(in the rows, 128 means zero)
One turn sends every row of this set to another row. A few are shown first. Where does it send the rows asked after them?
q_25: [111 140 153 143 131 126 112  99 117 160 149 144 143]
q_298: [ 98 163 162 158 164 144 131 102 124 141 139 134 114]
q_246: [100 126 137 139 141 169 151 109 127 105 107 139 128]
q_84: [142  97 141 159 111 136 146  98 118 128 144 126 116]
q_604: [137 128 161 163 118 134 149  92 123 146 159 118 119]
q_469: [134 113 145 125 160 134 159 141 101 123 137 122 138]
q_502: [133 111 142 125 144 153 158 130 117 118 123 156 142]
q_302: [140 109 149 161 123 128 147 101 113 138 156 108 116]
q_826: [127 144 164 130 146 158 157 125 127 138 136 159 147]
q_80: [118 101 125 137 134 117 110 111 100 140 138 133 134]
q_936: [115 114 135 139 123 132 109 100 118 145 134 160 141]
q_346: [114 126 142 140 142 112 112 110 100 156 154 118 136]
q_293: [138 116 154 162 108 144 147  88 129 138 149 137 122]
q_99: [105 132 143 153 176 126 132 118 102 128 136 106 106]
q_420: [101 117 132 138 154 153 151 122 111 104 114 105 122]
q_381: [ 96 148 152 143 159 149 155 118 114 122 130  94 125]
q_313: [103 132 143 152 148 157 129 100 132 123 115 166 114]
q_180: [ 95 158 158 144 147 167 153 105 133 123 123 125 133]
q_326: [127 147 164 131 161 138 161 134 111 141 149 124 142]
q_185: [111 104 124 146 158 140 128 117 110 109 113 137 106]

q_246 moves to q_420
q_80 moves to q_346
q_469 moves to q_326
Where do these go?
q_293 moves to q_84
q_313 moves to q_185

One turn sends every row of this set to another row. A few are shown first. Where does it send the rows asked after them?
q_394: [126 116 121 128 110 135 138 134 120 111 103 167 134  93 128 119]
q_759: [112 140 127 118 155 127 128 108 142 138 130 107 156 123 133 142]
q_811: [147 117 126 136 120 138 163 122 118 106 121 137 133 106 106 102]
q_496: [143 128 123 111 132 131 128 126  94 164 138 112 140 114 119 131]
q_985: [143 121 133 142 155 122 158 130 105 106 108 134 138 101 126 121]
q_476: [148 102 139 102 132 103 123 113 125 129 141 153 112 129 133 132]
q_881: [124 151 122 150 139 150 156 127 117 123 111 149 140  98 138 122]
q_910: [141 164 134 126 101 129 106 117 126 142 139 145 122 125 141 117]
q_874: [114 145 126 120 115 125 110 164 134 128 119 128 100 111 141 137]
q_477: [129 136 114 124 138 140 108 110 154 142 134  98 128 118 116 137]
q_821: [149 124 137 135 142 126 129 139 126 108 139 132 118 163 103 134]
q_504: [141 128 117 115 132 132 130 123  99 165 132 105 142 115 126 131]
q_675: [112 152 123 130 117 142 121 170 125 121 124 120 128 104 140 135]
q_220: [142 162 131 129  96 127 104 124 129 141 132 148 121 129 144 119]
q_953: [120 135 127 144 123 111 157 127 122  96 116 160 118 107 135 119]
q_449: [120 130 114 124 113 123  85 136 140 126 118 130 108 125 119 146]
q_42: [140 130 138 140 132 131 133 138 140  86 145 141 117 151 125 129]
q_339: [133 132 119 134 127 146 139  95 116 107 101 135 142  96 138 112]
q_545: [146 114 128 124 134 119 108 139 147 127 137 124 130 137  87 136]
q_750: [115 116 123 119 160 127 137 118 130 112 129 108 155 120 138 147]
q_691: [153  98 136 106 133 101 129 115 131 129 140 148 117 136 131 132]

q_881 moves to q_985
q_691 moves to q_220
q_910 moves to q_496
Where do these go?
q_42 moves to q_675
q_394 moves to q_339
q_874 moves to q_759
q_477 moves to q_545

